-27  -20   29    3   17   20    3   -5   18   24  -26   -4  -28
 29    1   25   39   26   15   18  -19   36  -25    3    8  -40
 42   20   81   38  -24   18   14  -94   27  -73   45   60   32
-19    4   25    9   45  -24   42  -26    4   11  -33  -16  -41
  5   -7   -6   -1   -2  -18   -8   -3  -15   18  -18  -15  -12
 18  -31   65   15  -85   38  -64  -45  -32   -6   65   -3   80
 -3  -31    4   14  -12  -30   -6   14    9   18   -3   20    3
Out: -3

 49  -85   20  -16   42  -19   13
 35  -81   22  -26   35  -43   11
 33  -79   23  -27   32  -47   10
 40  -83   22  -24   37  -36   11
 44  -84   20  -20   40  -26   13
 53  -85   18  -11   44   -5   14
 51  -85   19  -15   43  -15   13
 37  -82   23  -24   37  -40   11
 42  -84   21  -21   39  -32   12
 47  -85   21  -19   41  -23   13
 51  -85   18  -13   44   -9   14
Out: 51

 48    5  -15   -5  -35   17   56   62   -3   -5   -3  -46  101  -41  -53
 24  -50   48  -40  -61   -2    4   55  -49  -44  -36   42   45   30    1
-39   55   32   54   50   37  -51  -64   50   60  -37   14  -79   -3   52
 49   41   43   45   35   52   38  -58   40   46  -53  -36  -43  -40   46
-33  -61   66  -57  -61   -2  -32   38  -38  -39  -33   56   25   46   45
 40   31  -59   23   18    1   52  -25   29   -1   17  -54   14  -43  -55
-45  -69   73  -58  -58  -13  -36   33  -34  -43    3   62   -8   52   44
 42   28   61   46   10   56   29  -47   47   47  -75  -19  -22  -34   50
-31    5   73    8    6   44  -34  -33   26   20  -34   45  -38   29   71
 17  -39  -45  -41  -48  -50   32   56  -44  -44   32   -5   74   10  -56
-50   -5   75   21  -15   54  -42  -36   30   33  -43   53  -44   45   67
Out: -50

  23    40  -103   -48   -21     7    25
  15    37   -76   -34   -59    -5    51
  -5    36   -39   -29   -65    17    91
  23   -49    33   -39   -32    11    97
  15   -37   -53   -92    41     3     4
 -21   -27   -16   -78    81    24   -16
 -38   -34    90    -7    22    34    43
   8     4   -61   -65   -49    -1    72
  25   -53   -12   -76   -25   -14    69
Out: 25

  1   99   16  -19   17  -22   24  -28   19   -5   -9   14
 20    4   -3  -18   23  -46  -13    3   30  -45  -79   17
-10   18   86   -9   -5  -57   47  -43  -41   36    4   19
 23  -32   -6   -9   37  -20    7  -29   25    1  -31   19
  9   -1   17   -5   27  -23   27  -28   16   -4   -9   40
  4    2   19   49   10  -23   29   10  -33  -47   -3   19
  2    8   30   -7   34    0   17  -14    8   -3   15    9
  4  -40   17   -9    9  -23   25  -28   14   21   -8   27
  4    2   15   -9   44    9   30  -48   39    1   -3   33
-32    2   -1  -52  -61    0   29  -55   16   -7   -9    0
Out: -32

  2   37    5  -16   11   12  -21    5  -17   13   -4   16    5    9
-12   -4   -9  -13   28   10  -50  -31   -1    0   53   12   10   -2
  3   -5    2   -4   30   -1    4   13   -5    2   70    9  -42   17
 19    2  -16   19   40   -2   47   14  -78    9  -10  -10  -24    6
  4  -12   -6   -8  -31   15  -21  -12   36  -10   15   -7  -43    3
-25   27    0   -6   25  -11    4  -10    4   -2   25    6  -68   -8
  0  -10   24    6  -32   11   -4   -2  -40    0  -38    1   23  -16
 -1    1    4  -17   -5  -17   -6    7   -8    2    6   13   35   11
-25  -42    6   17   55   30   -6   -5   83    2  -41  -19  -77    5
 10  -32   15   -4   46   13   15    4   69   -6  -25  -12  -13   12
 -4   25    0    0  -25    1   34    5  -45    2   13  -26    8   -3
Out: -4

-68   52  -63  -65   -2   12  -17   -6  -14    9  -29    8   44    5  -15
-32   34  -57  -43   28    5  -20    2  -18   -3   -6  -30   50   16    2
  2   45  -61  -64   19    8  -80  -69   20   21  -64    7   31   52   -3
-35   51  -63  -52  -17    1  -33   -1    0    8  -15   20   21   17   -6
-49   29  -54  -58   -7  -10  -36  -45    5  -18    0   13   22   39  -25
-64   30   -4  -24   14  -18  -49  -37  -34   44  -13   60   48   38   22
  9   15  -54  -75  -22   21    1   -6  -23  -14    3   36   45    4  -25
-80   59  -64  -72  -15    8  -13  -10  -13   14  -46   18   46    6  -20
 25   54  -85  -69  -34   63  -18   53   41  -76   29  -63  -33   13  -69
-47   75  -84  -21   -7   29  -78   63    8   41   -4   21   40   54  -21
-44   40  -26  -37   30   -6  -51  -24  -12   15  -51   23    5   38  -32
Out: -44

 91  -10    0   -9  -13  -24  -12   -5    5   10  -31   16  -24  -31   -2   -8
-21   17   44   63   54  -31   33   32   11   27   63  -32   66   60   53   12
-38   43   -2   -1   29  -28   53   10  -74   55   48    5   33   42   -1   53
 -7   -9   71   14    5  -17   -3   25   -6   -7   -1   68   10  -60   41  -28
-15   60  -33    8    2   31   51    1  -16   47   14  -27    1   14   -1   63
 38    4  -18  -25  -30   28  -14  -17   19  -16  -58   45  -51  -68    3    8
  4   29   48   50   44  -41   46   25  -26   44   37   49   52   20   57   36
-61   49   19   10   13    4   58    3  -68   31    6   43   -3  -11   14   24
 11  -39  -23  -36  -25   56  -42  -10   38  -42  -46   21  -39  -54   -8  -25
Out: 11

 87   55  -81  100  -79  -40  -45  -75   50
-32  -24   48  -51   70   -7   25   57  -62
 -8  -17   37  -29   69  -29   20   57  -70
 -5  -24  -39  -13  -56   17   17  -48   52
-10   71   22   49  -20   51  -99  -13   36
-55    5   69  -37   70   25  -14   48  -29
 63   15  -34   40    0  -66   -6   -8  -11
 61   17  -25   37   16  -67   -6    6  -27
 51   26   17   31   69  -73  -14   64  -84
-78  -35   58  -74   70   51   20   43  -25
 44  -24  -51    7  -18  -61   39  -23    0
 -3  -60  -39  -38  -27   -9   62  -25   10
Out: -3
---
-50, 107, -12, -23, -4, -39 | -4

101, 25, 65, 72
-63, 88, -39, -84
39, 83, 16, 16
| 16

83, -19, 7, 25 | 7

63, 76, 39, 58 | 39

104, -65, -30, -68, -56 | -68

-52, 69, 38, 66
-27, 33, 13, 50
-36, 41, 9, 89
| 9

68, 4, -70, 22, -29, -81
-54, 63, 93, 29, 47, 83
| 47

-7, -3, 68, 53, 15, -90, 42 | -90

82, -7, -31, -21, -71 | -21
---
[812 583 175 438] → 812

[[66 95 95 44]
 [68 16 30 43]] → 66

[[-403 -322 -460 -216 -530  237]
 [ 625 -663  376 -231   32 -796]] → -403

[17 84 53 57 22 85 56] → 17

[ 362   58  258  504 -635   96] → 362

[208 974 679 781 219] → 208

[0 2 0 4 7] → 0

[38 83  3 21 72 98 17] → 38
---
5, 96, -19, -72, -5, -22, 61 -> -72, 96

24, -60, 89, -57, 60 -> 89, 89

-90, -25, -80, -32, 33, 79, -31 -> -32, 79

19, 25, -85, -101, -82 -> -85, 25

-23, 30, 40, 6, 88
-17, 23, 16, 13, 45
15, -18, -16, -10, -48
-> 16, 88

-32, -6, -28, 3, 87, 56, 76 -> 3, 87

-93, -6, 24, 17, 30 -> 24, 30

56, 21, 38, 73, 19, -25, 2
-24, -81, -18, -5, 52, -84, -74
1, -101, -17, -5, -45, 39, -91
-> -5, 73
